A single turn carries every row of the set below to another of its rows. Some are shown first; where does it send the rows asked next?
Z710: [ 0.54  0.33 -0.03  0.02 -0.85  2.28 -0.94  0.51  1.97  1.26 -0.37 -1.30
 -0.91 -1.32 -0.01 -0.89 -1.61  0.31  1.35  1.17 -0.60 -0.40 -0.31]
Z154: [ 0.93  1.29  0.13  0.53 -0.34 -2.14  1.05  0.11  0.02  0.35  0.27  0.72
  0.40  1.96  0.29  0.50  1.72 -0.28  0.32 -2.00  0.79  1.60  0.10]
Z977: [-0.24 -1.41  1.75  1.47  0.33 -0.02  0.96  0.22 -0.64 -0.52 -0.25 -0.28
  2.57  0.32 -1.28  0.99  0.90 -0.05 -0.17  0.78 -0.29  0.14  2.00]
Z141: [ 1.01 -1.36 -0.83 -0.34 -1.41  0.19  0.37 -0.52  0.88 -0.07 -0.15 -0.18
 -0.66 -0.20  0.29 -2.36 -0.14  1.18  1.33 -0.14 -0.07 -1.98 -1.82]
Z384: [-1.20 -1.73  1.12  1.63 -0.16  0.86  1.26  0.47 -0.21  0.49  0.46 -0.97
  2.02  0.56  0.61  1.38  1.33  0.52  0.27  1.86  0.38 -0.01  2.39]
Z832: [-0.61 -1.86  1.53  1.86  0.40  0.07  1.35  0.44 -0.60  0.47  0.00 -0.74
  2.08  0.40 -0.15  1.95  1.21 -0.16  0.12  0.89  0.05  0.03  2.36]
Z588: [ 1.56  0.87  0.22  0.38 -1.56  0.43  0.53 -0.12  1.36  1.65 -1.15 -0.71
  0.38 -0.13 -0.70 -0.59  0.11 -2.04  0.32 -2.14  0.30  1.12 -0.50]
Z49: [-0.37  0.12  0.20 -0.42 -0.58  2.41 -0.45  0.15  1.55  1.11 -0.79 -1.09
 -0.70 -0.58 -0.80 -0.45 -1.08 -0.20  1.27  2.18 -0.85 -1.18 -0.05]
Z966: [-0.05  0.89 -0.42 -0.13  1.50 -0.18 -0.82 -0.09 -1.28  0.14  1.79  0.73
  0.63  1.68 -0.26  2.88  0.05  0.69 -0.93 -2.36  0.65  0.26  0.17]
Z297: [ 1.50 -0.85 -1.22  0.20 -0.89 -1.15  0.69 -0.83 -0.20  0.16  0.20  0.43
  0.38  0.65  0.10 -0.31  0.59 -0.08  0.24 -3.44  0.66 -0.91 -1.60]
Z754: [-0.09 -1.63 -1.19 -0.60  0.10  1.43 -0.96  0.25 -0.41  0.30  1.70 -0.49
 -0.61 -0.82  1.39  0.30 -1.32  1.95  0.40 -0.48  0.26 -2.26 -1.16]
Z645: [-0.91  0.14  0.30 -0.85  1.76  1.89 -1.62  0.56 -0.26  0.12  1.47 -0.13
 -0.61 -0.20  0.04  1.43 -1.52  1.91  0.41  1.36 -0.24 -1.33  0.20]
Z240: [ 0.49  1.08  0.13  0.34  0.43  1.47 -1.25  0.66 -0.11  1.04 -0.32 -0.74
  0.71 -0.26 -1.02  2.70 -1.43 -1.75 -0.98 -1.09 -0.41  0.86  0.36]
Z20: [ 1.16  1.02 -0.09  0.63 -1.61 -0.12  0.60  0.16  1.25  1.80 -1.40 -0.68
  0.58  0.45 -0.66  0.46  0.55 -2.65  0.48 -0.97 -0.10  1.54  0.14]
Z635: [ 1.66 -0.50 -1.35 -0.52 -1.86  0.57 -0.14 -0.79  0.41  0.53 -0.55 -0.57
  0.78  0.02 -0.43 -0.56 -0.16 -1.23 -0.36 -2.38  0.34 -0.72 -1.56]
Z492: [ 0.90 -1.31 -1.55  0.06  0.21 -0.53 -0.29 -0.45 -1.02  0.44  1.37  0.31
  0.14  0.40  0.94  1.44 -0.36  0.52 -0.63 -3.41  0.90 -1.03 -1.37]
Z730: [ 0.86  0.66 -0.15  0.39 -1.47  0.55  0.68 -0.75  1.35  1.61 -1.46 -0.62
  0.59  0.86 -1.52  0.29  0.83 -2.60  0.48 -1.08  0.06  0.50 -0.15]
Z445: [ 0.34 -1.67 -1.05  0.00 -0.10 -0.60  0.40 -0.32 -0.05 -0.08  1.20  0.38
 -1.13  0.15  1.32 -0.80 -0.23  2.58  1.09 -0.80  0.13 -2.21 -1.25]
Z274: [ 0.95  0.79 -0.13 -0.11  0.10  1.77 -1.49  0.37  0.01  1.84  0.23 -0.98
  0.59 -0.93 -0.55  1.85 -1.88 -1.26 -0.95 -2.19  0.12  0.78 -0.19]
Z484: [-0.13  0.42  0.10  0.32 -0.71  2.08 -0.59  0.68  1.94  1.36 -0.77 -1.04
 -0.46 -0.82 -0.33 -0.12 -1.02 -0.04  1.40  2.26 -1.29 -0.28  0.36]
Z947: [ 0.32  0.76 -0.26 -0.21  0.39  2.24 -1.39 -0.21 -0.19  1.19  0.10 -0.75
  0.88 -0.03 -1.50  2.55 -1.09 -1.68 -0.89 -1.08 -0.11  0.08  0.18]
Z771: [ 0.59  0.82 -0.20  0.27 -0.22 -1.68  1.24 -0.66  0.10  0.55  0.46  1.00
  0.20  2.66 -0.22  0.58  2.34 -0.05  0.67 -2.38  1.10  0.50 -0.23]
Z596: [-0.42 -1.04  1.84  0.93 -0.19  0.59  0.76  0.18 -0.29 -0.99  0.08 -0.28
  2.70  0.36 -1.01  0.39  1.11  0.81 -0.03  1.80 -0.43 -0.13  2.02]
Z270: [-0.79 -1.84  1.56  1.95  0.34  0.29  1.21  0.07 -0.07 -0.03 -0.08 -0.56
  1.87  0.29 -0.41  1.28  1.07  0.66  0.48  1.37 -0.53 -0.42  2.33]
Z517: [-0.41 -0.66  1.67  0.62 -0.34  0.76  0.67  0.45 -0.63 -0.66  0.31 -0.54
  3.12  0.58 -0.69  0.86  1.35 -0.13 -0.70  1.11  0.19  0.60  2.11]
Z208: [ 0.78  0.35  0.24  0.53 -0.93 -0.31  0.77  0.09  1.91  0.84  0.03 -0.08
 -1.18  0.06  0.54 -2.47  0.61  1.39  2.29  0.33 -0.02 -0.13 -0.41]
Z707: [-0.13 -0.02  0.36  0.00  1.18  1.85 -1.80  1.05  0.10  0.68  1.72 -0.40
 -0.91 -1.19  0.70  0.86 -1.88  2.54  0.51  0.29 -0.40 -0.75  0.09]
Z476: [ 0.65  0.57 -0.02  0.19  1.35 -0.25 -0.83  0.47 -1.11  0.48  1.84  0.57
  0.14  0.43  0.24  2.23 -0.50  0.96 -0.74 -3.33  0.71  0.76  0.00]
Z895: [ 1.10 -0.86 -1.68 -0.76 -0.81  1.51 -0.96 -0.26 -0.60  0.87  0.71 -0.64
  0.75 -0.52  0.16  1.23 -1.25 -0.74 -1.17 -2.60  0.63 -0.81 -1.50]
Z545: [-0.85 -0.95  1.30  0.58 -0.61  1.13  0.79  0.47 -0.31 -0.36  0.50 -0.87
  2.83  0.52  0.09  0.59  1.44  0.70 -0.22  1.94  0.48  0.44  2.17]
Z416: [-0.73 -1.27  1.21  0.78 -0.25  0.90  1.21  0.73 -0.65  0.25  0.51 -0.91
  2.73  0.61  0.29  1.76  1.59 -0.21 -0.51  1.03  0.98  0.76  2.05]
Z756: [ 0.30  1.07  0.21  0.19  1.63 -0.64 -0.89  0.58 -1.34 -0.07  1.39  0.91
  0.79  1.03 -0.14  2.72  0.02  0.63 -0.97 -2.06  0.36  1.06  0.33]
Z568: [ 0.59 -1.26 -1.05 -1.05 -1.21  2.17 -0.66 -0.19  0.77  0.37  0.22 -0.95
 -0.16 -1.18  0.54 -1.27 -1.35  0.67  0.55  0.15 -0.01 -1.81 -1.64]
Z152: [ 0.03  0.15  0.36  0.52  0.94 -1.05 -0.01  0.69  0.37 -0.14  2.04  0.63
 -1.45  0.59  1.44 -0.82  0.27  3.46  1.59 -0.48  0.23 -0.44 -0.15]
Z396: [-0.47  0.67  0.47  0.45  1.15 -0.80 -0.04  0.77  0.15 -0.67  1.83  0.87
 -0.91  1.33  1.08 -0.15  0.82  3.36  1.23  0.80 -0.05 -0.04  0.44]
Z255: [ 1.33  0.84  0.07  0.70 -0.24 -2.10  1.10  0.03  0.16  0.73  0.53  0.61
 -0.03  1.25  0.20 -0.09  1.23  0.15  0.45 -3.21  0.91  1.03 -0.40]
Z294: [ 0.07  0.42  0.26  0.63 -1.06 -0.66  1.10  0.28  1.96  0.67 -0.41 -0.03
 -0.98  0.94  0.83 -1.57  1.29  0.92  2.32  1.68 -0.19  0.17  0.05]
Z145: [-0.78 -0.02  0.26 -0.30  1.18 -0.78  0.60  0.33 -0.16 -0.38  2.05  1.00
 -1.07  1.55  1.02  0.07  0.80  2.82  1.53  0.61  0.48 -1.13  0.12]
Z636: [-0.03  0.15  0.33 -0.06 -0.87 -0.52  1.41 -0.19  1.52  0.62 -0.49  0.07
 -1.11  1.19  0.37 -1.87  1.33  0.55  2.54  1.38  0.11 -0.69 -0.26]
Z593: [-0.52  0.39  0.28  0.23  1.36  1.52 -1.81  1.06  0.00 -0.01  1.36 -0.22
 -0.58 -0.69  0.22  1.52 -1.57  2.25  0.31  1.59 -0.97 -0.55  0.54]

Z49 -> Z966
Z141 -> Z895
Now these:
Z517 -> Z384
Z152 -> Z588
Z294 -> Z240

